In the rows, zero is written as 128.
Each named turn below is shown by a few rows before and after it. Which turns, in which order, take the first row of each later pair to the second? The first pair is answered.
turn K_228:
[120 156 127 132  87 151 110 137 146 175] -> [125 150 131 134  88 148 112 140 146 175]
[189 126 184 105 122 107  89 139 116 143] -> [174 148 177  96 169 125  89 145 142 138]
[127 130 144 130  92 135 150 117 103 123] -> [159 103 124 145 121 108 127 149 138 141]
turn K_364:
[138 153 135 141 191 106 134 144 189 128] -> [126 154 120 149 194 113 141 148 181 120]
[139 123 117 137 118  83 150 115 154 113] -> [113 128  95 140 117 114 152 146 140  94]
[135 151 164 112 152 116 122 112 141 151] -> [123 130 135 127 149  98 147  96 156 145]
turn K_110:
[149 120 147 119 148 107 120 123 152  96] -> [150 114 145 117 138 103 123 119 147  95]
[129 144 110 129 170 131 113 148 169 148] -> [123 134 103 131 176 123 136 131 173 130]
[159 109 136 131  89 140 134 128 101 135] -> [156 126 144 123  97 154 124 148 108 142]
Pairs:
Between the rows of a pair lie 2 to 3 turns.
[114 178 175 100 134 142 122 100 117 140] -> [116 153 164 109 117 121 153  73 115 128] : K_110 K_110 K_110
[ 88 144 106 141 145 124 147  78 125  98] -> [103 119  71 156 159 132 111 148 132 105] : K_228 K_228 K_364
[140 117  99 126 131 122 144 118 139 115] -> [141 146 126 100 138 146 121 134 127 114] : K_228 K_364 K_364
[153 137 171  99 147 132 101 142  84 105] -> [155  89 138 140 107  70 135 107 117 128] : K_364 K_364 K_110
[144  92 154 110  96 106 131 115  86 110] -> [143 116 149 110  98 131  93 172  92 133] : K_364 K_110 K_110
[157 122 169 115  88 122  89 137 103 136] -> [127  81 106 152  87  99 151 102 129 120] : K_364 K_364
[106 138 161 108 113 127 145  94  76 140] -> [139  90 111 142 120  98 117 165 114 171] : K_228 K_364 K_110
[ 89  92  64 166 129 126 188 115 139  96] -> [141 125 161 112  80 153  97 176  59 125] : K_364 K_228 K_364
[170 124 171 104 128 106 103 121 104 134] -> [147 138 136 117 181 114 112 132 163 143] : K_364 K_110 K_228
[ 86 146  89 141 118 142 153 110 149 161] -> [ 79 145  90 139 121 157 162 111 139 143] : K_364 K_110 K_110
[148 123 157 118 144 135 109 167 122 116] -> [140 107 148 131 137  95 153 105 147 114] : K_228 K_364 K_364
[149 143 168 115 196 109 111 106 154 166] -> [147 122 158 124 186  90 138  74 150 153] : K_110 K_110
[118 173 121 113 193 169  97 155 158 147] -> [120  86 105 145 125  84 176  68 142 121] : K_110 K_110 K_110
[125 116 157 102 140 136 105 141  87 136] -> [ 97  84 110 131 143 122 147 127 103 120] : K_364 K_364 K_364
[151 122 134 119 186 155  99 168 134  97] -> [168 104 140 125 183 100 119 109 164 118] : K_364 K_364
[114 122 103 135 139 148 108 186 146 137] -> [127 142 136 112 152 152  96 170 142 133] : K_110 K_364
[161 115 149 121 115 111  91 147 119 146] -> [159 117 141 127 121 102 103 141 137 154] : K_364 K_110
[169 116 138 136 109 105  92 158 168 178] -> [127 112  92 151 116 144 110 194 153 144] : K_364 K_364 K_364
[110 140 117 131  84 140 120 135 108 147] -> [135 149 133 124 110 120 102 139 133 162] : K_110 K_364 K_228
[128 145 131 105 147 157 117 146 116 143] -> [159 106 131 116 120 109 120 135 122 164] : K_228 K_228 K_364
[133 162 134 126 166 112 127 121 189 168] -> [106 170 109 130 171 160 114 157 170 148] : K_364 K_364 K_364
[111 133 115 119 127 149 118 163 135 142] -> [123 116 118 133 121 110 139 121 156 151] : K_364 K_364 K_364
[157 122 166 115  73  98 115 132 102 168] -> [121  92  98 151 102  78 166 106 149 148] : K_110 K_364 K_364
[140 119 130 124 127  99 150 101 160 144] -> [122 136 135 115 128 115 161  85 152 133] : K_228 K_228
[127 107 115 137 150 117 152  89 150 127] -> [131 103 122 136 131 115 155  86 136 129] : K_228 K_228
[122 125 112 133 159 123 132 138 159 122] -> [140 143 138 118 159 119 114 130 153 132] : K_364 K_364 K_364
[109 173 133 137 105 162 107 155 111 158] -> [ 89 167 115 139 152 168 146 125 123 115] : K_110 K_110
[ 85 129 112 130 143 154 137 146 124  95] -> [115 150 169 106 153 138 122 119 125 108] : K_364 K_110 K_364
[101 153 112 130 113 154 123 145 130 129] -> [119 132 111 133 101 139 114 155 119 140] : K_228 K_110 K_228
[124 145 111 129 109 179 144 115 102 104] -> [176 130 131 121 108 153  96 153 111 141] : K_364 K_228 K_110
[ 85 166 121 145  83 135 153 101 160 169] -> [ 89 161  81 155 108 141 131 148 179 172] : K_228 K_228 K_364
[109 105 105 141  97  91 170 110 138 138] -> [102 114  99 145  72 121 142 152 124 148] : K_110 K_364
[138  94 141 139 105 128 109 161 109 137] -> [145 129 175 118 141 128 104 134 134 150] : K_110 K_228 K_364
[176 122 136 104 170 124  85 146 160 126] -> [170  89 123 120 159  94 125 101 156  98] : K_110 K_110 K_110
[132 115 149 117  90 130 121 128  89 122] -> [146 116 134 118 120 125  94 164 122 138] : K_110 K_228
[ 76 146 123 114 170 180 114 168 139 108] -> [125 155 194  87 169 138 104 111 138 125] : K_110 K_364 K_364
[150 123 180 102  75 135 108 125  53 123] -> [166 126 195  99  95  95 122  82  98 143] : K_110 K_364
[ 96 159 113 104 172 186 146 135 140 123] -> [ 98 129 117 110 148 169 176  96 115  93] : K_110 K_364 K_110
[150 100 113 135 131 114 143 107 115  86] -> [133 124 117 124 134 147 138 125  95  79] : K_228 K_364 K_228
[119  95 113 148 104 121 154 133 111 106] -> [147 121 170 126  99 109 121 121 107 133] : K_364 K_364 K_364
[139 125 152 125 120 119 105 126 106 126] -> [142 122 152 126 114 106 109 120 119 138] : K_364 K_110
[109  80 120 139  78 144 147 110  77 130] -> [119 108 135 126  88 172 113 143  64 145] : K_364 K_110
[186 104 156 111 139 118  95 145 102 119] -> [144  78  90 141 138 136 133 158 101  82] : K_364 K_364 K_364
[117 144 119 134 106 111 149  86 133 123] -> [127 166 135 126 105 131 108 128 128 152] : K_110 K_110 K_110
[107 142 116 131 115 137 177  93 162 118] -> [141 103  87 137 112 125 138 163 167 136] : K_364 K_228 K_228
[ 99 122  99 128 111 156 171 113 138 110] -> [164 119 150 109  86 131 108 141 121 155] : K_364 K_364 K_228
[148 132 159 114 129 129 116 133 104 123] -> [140 100 116 139 141 101 141 126 138 120] : K_228 K_364 K_364
[142 133 156 127 100 154 121 132 113 141] -> [127 108 131 144  96 126 152 103 134 138] : K_364 K_364
[ 82 156 124 142  77 155 150 117 101 128] -> [155 121 130 152  92  90 108 142 144 181] : K_364 K_364 K_228
